In the data rows, 128 means zero.
Here are some numbered points:
  112  169  109  153   88  119  121   77  122  108   96  131  119  122  149  106 0
   74  137  114  111  123  144   90  142  128  109  186   89  128   79  159  121 1
  122  134  107  105  131  122  143   97  119   99  161  153  131  135  131  116 2
  187  104  151  114  149  135  159  163  130  153   76   93  123  119  129  150 3
  122  117  118  110  133  131  134  124  135  113  138  128  136  121  133  129 4
   75  156  107  117  118  133  101  112  134  108  175  119  123   93  163  117 5
  128  127  117  106  133  134  138  139  128  118  129  103  134  110  139  130 6
  177  110  146  115  147  136  143  152  126  168   73   95  124  141  105  153 7
   71  154  106  115  118  132   95  109  129  112  180  115  123   90  165  115 8
  159  120  120  133  130  116  138  100  128  140  109  168  131  164   98  123 9
  134  109  164  134  140  145  138  184  136   94  105  100  138   88  168  144 10
  152  108  127  123  143  113  109  111  121  168   89  154  126  165   91  141 11
  105  109  137  114  137  141  137  150  129  101  148   88  124   87  153  130 12
  105  119  115  113  135  137  112  144  133  111  152  104  131  105  151  128 13
  168  113  168  135  144  136  162  169  129  128   87  113  130  101  146  148 14
  110  118  131  114  132  136  142  132  127  104  153  110  127  104  143  127 15
  140  133  113  119  126  114  164   81  135  109  148  164  133  163  102  131 16
  172  104  127  114  143  135  153  128  131  145   84  117  126  144  105  142 17
  109  101  164  142  141  141  110  193  125   99  128  109  138   89  168  145 18
  109  156  114  130  115  119  135   87  126  115  155  170  133  157  111  117 19
  181  105  141  119  148  130  142  127  127  186   84  109  125  152   86  143 20
   93  168  106  118  110  137   79  108  137  113  136  111  118   91  165  112 21
  178  106  105  116  137  115  137   91  121  178   73  167  121  190   63  137 22
  143  118  175  144  149  154  147  190  127  114   97  104  133   94  168  153 23
  148  136  151  125  137  129  130  137  126  174  111  117  121  157  104  141 24
  160  107  129  119  151  115  103   96  125  205   86  144  111  185   57  140 25
   94  159  115  123  109  131   78  110  130  111  133  110  124   89  167  116 26
  181  132  116  153  126  100  145   89  112  158  112  205  134  206   63  111 27
  169  134  109  169   87  131  134   80  131  180   69   86  104  105  142  109 28
  109  148  109  124  105  116  131   81  130  112  151  152  132  129  132  106 29
  154  107  143  119  146  127  122  139  125  159   98  116  126  150  110  143 30
  182  115  109  119  134  112  139   80  121  164   76  175  128  185   65  124 31
  123  109  124  108  139  138  136  156  136   97  138   96  136   99  153  136 32
  177  102  125  105  144  113  146  108  128  183   71  139  125  180   75  145 33
  176  108  167  124  150  138  162  180  136  162   78   82  127  107  126  153 34
  173  105  140  112  150  131  144  140  136  174   74   98  128  147  100  145 35
  106  148  112  122  118  117  138   96  126   98  177  158  128  133  127  124 36
   92  147  119  118  116  138   95  135  133  109  162  114  126  109  151  122 37
  152  134  115  123  124  114  125   79  123  150   94  175  124  170   83  118 38
   73  168  118  140  102  117  117   78  139   97  174  178  128  135  130  109 39
  117  115  166  139  139  147  116  184  132  109  120  110  134   95  167  145 40
New points follow, each followed by the numbers of its two nearest points above by angle, nearest first.
  179  125  107  133  129  106  148   71  129  153   98  191  129  189   74  117 9 31
  124  133  113  113  125  126  140  107  128  106  152  137  127  128  128  129 2 36
   90  175  123  160   98  103  138   99  126  111  174  175  138  168  105  105 19 39
  145  130  118  135  127  116  158   99  120  122  142  166  130  164  101  119 16 27
   93  158  125  140  105  108  130   82  123  125  150  189  127  177  102  113 19 39
  131  129  118  114  132  129  156  127  127  108  135  121  137  126  128  129 4 6
   70  133  124  122  126  152   67  168  121  123  176   81  125   87  166  125 1 37
  104  141  113  115  128  122  135  102  128  103  171  139  134  123  133  117 36 2
   91  126  158  155  131  126  115  166  124  100  155  134  141  116  143  130 18 40
  126  131  104  121  127  123  153  103  136  103  154  138  132  134  126  117 2 36
  141  153  172  212   96  127   93   78  134  114  105  191   91  135  120  112 0 39
  108  117  130  192   96  115   93  107  130  103  146  166  100  134  126  112 39 0
  123  157  124  154  110  111  146   77  125  127  149  177  126  154  110  111 19 16
  162  129  110  132  106  135  115   97  124  144   81   84  107   90  162  113 28 0
   91  151   98  126  113  123  125   85  130   97  184  168  131  134  128  122 36 39
  177  108  187  141  149  139  162  192  128  135   69  104  131   87  152  159 14 23
  150  145  112  145  115  101  156   77  117  131  145  203  133  188   75  115 27 16
  158  126  135  116  137  137  124  142  130  155   86   97  122  127  122  142 7 35
  104  161  120  139  108  117  120   79  131  123  112  151  123  145  122  114 0 29
  110  121  123  188   91  117   91   99  129  105  137  166   97  133  126  110 39 0
  153  108  114  108  139  133  159  130  136  113  112  117  135  128  134  127 17 3
   62  180  135  181   84  105  152   95  117  123  146  201  131  184   90  110 19 39
  173  136  112  158   98  128  136   82  131  160   69   96  108   96  160  108 28 0
  105  168  130  155  114  105  147   75  122  108  178  203  135  177   94  113 19 39
  150  105  125  113  144  130  148  130  133  132  104  127  129  140  118  132 17 35
  157  115  142  120  142  137  133  166  128  152   97   89  128  111  127  146 34 3
  138  120  110  102  131  126  154  104  134  114  124  139  137  132  120  127 16 2
   99  135  121  113  125  142  106  135  134  114  158  104  137   90  157  124 1 13
  134  155  118  147  116  103  135   89  120  130  153  183  135  164   88  109 19 27
  182  116  112  121  134  110  132   80  120  167   72  178  125  187   61  122 31 22
  171  107  143  110  150  143  144  157  126  162   72   95  123  136  104  146 7 35
  111  139  122  120  123  128  130  105  121  111  170  156  134  140  125  122 36 2
  166  108  147  132  145  138  160  158  122  125   89  115  127  108  137  140 14 3
  147  110  110  112  142  136  159  129  130  117  103  111  134  121  126  128 17 3
   97  101  153  139  149  147  108  190  129   93  147   97  130   91  169  136 18 40
  124  167  129  157  108   91  163   91  116  127  173  194  130  203   68  109 19 16
   82  129  114  108  121  137   89  145  131  104  178   90  127   79  168  124 1 13
  179  104  127  114  137  123  136  113  124  174   69  143  121  168   90  132 33 22
  169  118  160  120  154  138  134  166  128  179   85   94  124  134  116  152 7 34
  105  141  108  115  121  124  134  102  127   96  176  145  126  122  137  126 36 2
  141  129  112  117  128  118  162   89  135  112  141  154  134  154  108  130 16 19
  168   97  166  131  139  144  161  187  130  124   78   90  130   93  157  147 14 23
  148  121  151  119  150  145  131  179  125  151   97   88  129  106  134  147 34 3
  147  113  121  105  141  133  162  145  127  115  118  101  137  118  129  136 6 3
  121  127  113  103  127  131  134  116  134  112  135  127  136  123  134  124 4 2
   96   97  140  120  118  140  158  117  136  214  156  113  124   98  150  116 28 12
  124  120  150  129  133  136  137  158  135   96  124  118  138  101  157  134 10 40
  123  145  112  140  114  107  148   76  127  116  152  189  131  166  101  116 19 16
  111  154  114  128  113  121  148   77  123  108  165  177  134  152  118  114 19 36
   90  109  169  149  144  137  100  188  125   96  144  114  140   89  163  140 18 40
  192  105  155  114  151  135  157  169  130  159   75   90  117  120  129  155 3 34
  113  117  127  215   82  106   92   88  131  105  139  190   89  151  112  107 39 19
